Families of rows that turns and mirrors carry onto each other, the same ones carrying the whole set onto itself: the rest of each named row's family, in list order:
3 families of 5 rows:
Z: [  6  19 -11  10  -7  -3   4   3  -1  -2 -10   5  16  -4   7  14 -14]
E: [  7 -15 -10  -4   2  11   5 -12  -5   0   7   9  10  -9  14   9  14]
W: [ -5  -3  14  -4   5   6 -16   8   2  -8   6 -15 -17  -2  -2  -9   3]
Y: [ -4   1  15  -7  -2   3   1  10  -5 -11   0 -14 -23   5  -2  -1  -4]
D: [  1 -17  -1  -2   9  13 -14  -7   3  -2  14  -2   1 -11   9  -4  17]
R: [  0  -7  -7   7  -4   4   8  -1   6 -11   0  18  12 -12  15  14  21]
B: [ -6  15   6   5  -6   0  -4  18  -2 -12 -10 -11  -9   3  -4   7 -16]
H: [ 15  13 -12   1  -7  -3  13  -8  -4   3  -4   8  12  -5  12  12  -7]
Q: [  1  -6   2   6   8   3 -11   4   4   4  12   5   6  -5   6 -20  23]
J: [-13   8   4  14  -6  -1   1  27  -3  -9 -12   2   4   7  -4  -1  -2]
V: [ -2  13  -2   5  -9   0   8  15 -11  -3 -12  -4   2   8  -2   8 -17]
F: [  2 -14   6  -8   8   9  -8  -3  -5   4  13  -8  -8  -1   3 -14  13]
L: [ -4   3  19  -1  -2  -3  -2  10  11 -17   3  -4 -22  -4   4  -5  14]
U: [ 12  26  -3  10  -8 -13   7   3   9  -1  -5  10   9  -5  10   0   1]
X: [ 12  -1 -14   3   0   4   0 -14   4  -2   4  11  17 -15  17  12   8]

Same family as W: Z, D, B, X
Same family as U: R, Q, J, L

Families of rows that turns and mirrors carry onto each other, the same ones carrying the whole set onto itself: the rest of each named row's family, in list order:
3 families of 6 rows:
Pobif: [-13  -1   4   8  14  20  -9  -3   0   2 -10  -4  -5  24 -19 -16  -8  -8
  -6   8 -12  -3  -6  -2  -4  -9  -2   9  -6  -2   3  -6   9  12 -14]
gol: [ -3  -1  10   9 -23  -1  -3  -3   3  13 -11  -8 -17   7  -5   4  10   8
  12  -5   1 -11  -1  -9  -6  11  14 -24   0  -3 -17   2   3   1  10]
der: [  9  -4  -8   0  -3   7   2  -8  -2 -20  -6   1 -14 -15   9 -10   8  10
  12  11 -12  -4  14   0  -9  15  -7 -10   9  -9  10  -3   4   3   5]
gaviv: [  7   5 -13  -7   2   2   3   7 -10  13 -26  -6  10   4   1  -1  10   2
 -15   1 -33  12   8  13   2   5   8  -2   5  12 -13  -4   9 -11   2]
Koga: [ 13   8  -9   0   3   5  14  -5  -3  -8   7  12  10  -1   9   3  16 -12
   6  -9   7  -4  -7   3  -3   1   8  16  -1  12  13  12  -9   2   1]
zulom: [ -4   2  16  11   5  12   5  -8  -6  14  15  -6   2  19   6  14 -14   6
   6   8  -1   3  14   8  -5  -5  -2   0 -10 -11  -3  12  15 -20 -12]
lufaz: [  0   1   7   7  15  16 -12   1  12  -3 -11  -2   4  29 -15 -13  -4 -11
  -7   1  -9   4  -7   0   4  -4   5  15   5  -5  -3  -8   9  11   0]
palaf: [-12   5  16   5   4   4   2 -13  -3  11   4  -8  10   9  10  15  -9   2
   5   7   2   2  27  -1  -8  -9  -1  -6 -13  -7  -5   8  18 -14 -11]
Garo: [  5   1  10   8 -22   0   1  -8   4  10   3  -7  -7  14   3   3   6   0
   8  -5  10  -7  -8  -2  -5  10  19 -22   2   4 -19  -2  -1 -11  11]
det: [  3  -2   4   7  12  16  -5  -1   2   1 -12  -8  -3  30 -14 -21  -7  -1
  -2   7 -13   7 -15  -4  -9  -3  10   6  -2   0  -5 -12  10  12  -2]
pav: [  5   4   9  17 -14  -3  -6   0  -1  17  -8 -10  -1   3   4   0   8   6
  13 -12   9  -5  -5  -3  -4   7  13 -23   1   0 -17   0   3 -13  14]
keme: [  9   6  -1   1  10   9   8  -3   0   0   1  18   0   6   4   5   6 -15
  12  -6   3 -14 -16  -7 -13   1   6  18  -7  12  11  14 -13   4  -4]
Fodu: [-11   2  13   1  -4   6   4  -7  -5  15   7   1   6  17   4  21  -5   4
   3   3   1  -3  17   5  -3 -11   0   8 -14  -2  -5  21  12  -9 -19]
bimi: [  6  15  -7   5   1   5   7  -7   2 -14 -11   2 -19 -13  10  -7   4   5
  10   9 -16  -1  14   0 -16  13  -8  -4  -3 -15  16  -8   4   3   2]
bup: [  0   4 -15   0  -1   6  -8   7  -9  10 -20 -12  16   0   3   1   5   3
 -16   6 -23  12   8   8  14   1   2   7  -3  20 -11  -3   2 -12   4]
Muni: [ 17  18   1  -9   7   7   7  -5  -9  -4   6  12   7   2   7   0   4 -13
  15  -3   6  -7   0   3  -9  -3   2  18  -5  18  11   7  -7   1   0]
Rem: [ -2  -1 -19  -4  -8   3  -3  10 -11  17 -20  -4   3  -4  -5  -1  11   5
 -16  -1 -22   3   0   5   5   3   6  -2   5  24 -13  -3  -2  -8  -1]
nit: [ -5   1 -11   3  -3   2   3  -5  -3 -10 -17   3 -15 -17  14   0   9   8
   5  10 -21  -8  13   2 -14  14 -13  -6   1 -12   8   5  -2  -3   0]

Same family as keme: Pobif, gol, Fodu, Rem, nit
Same family as palaf: Koga, Garo, det, bimi, bup

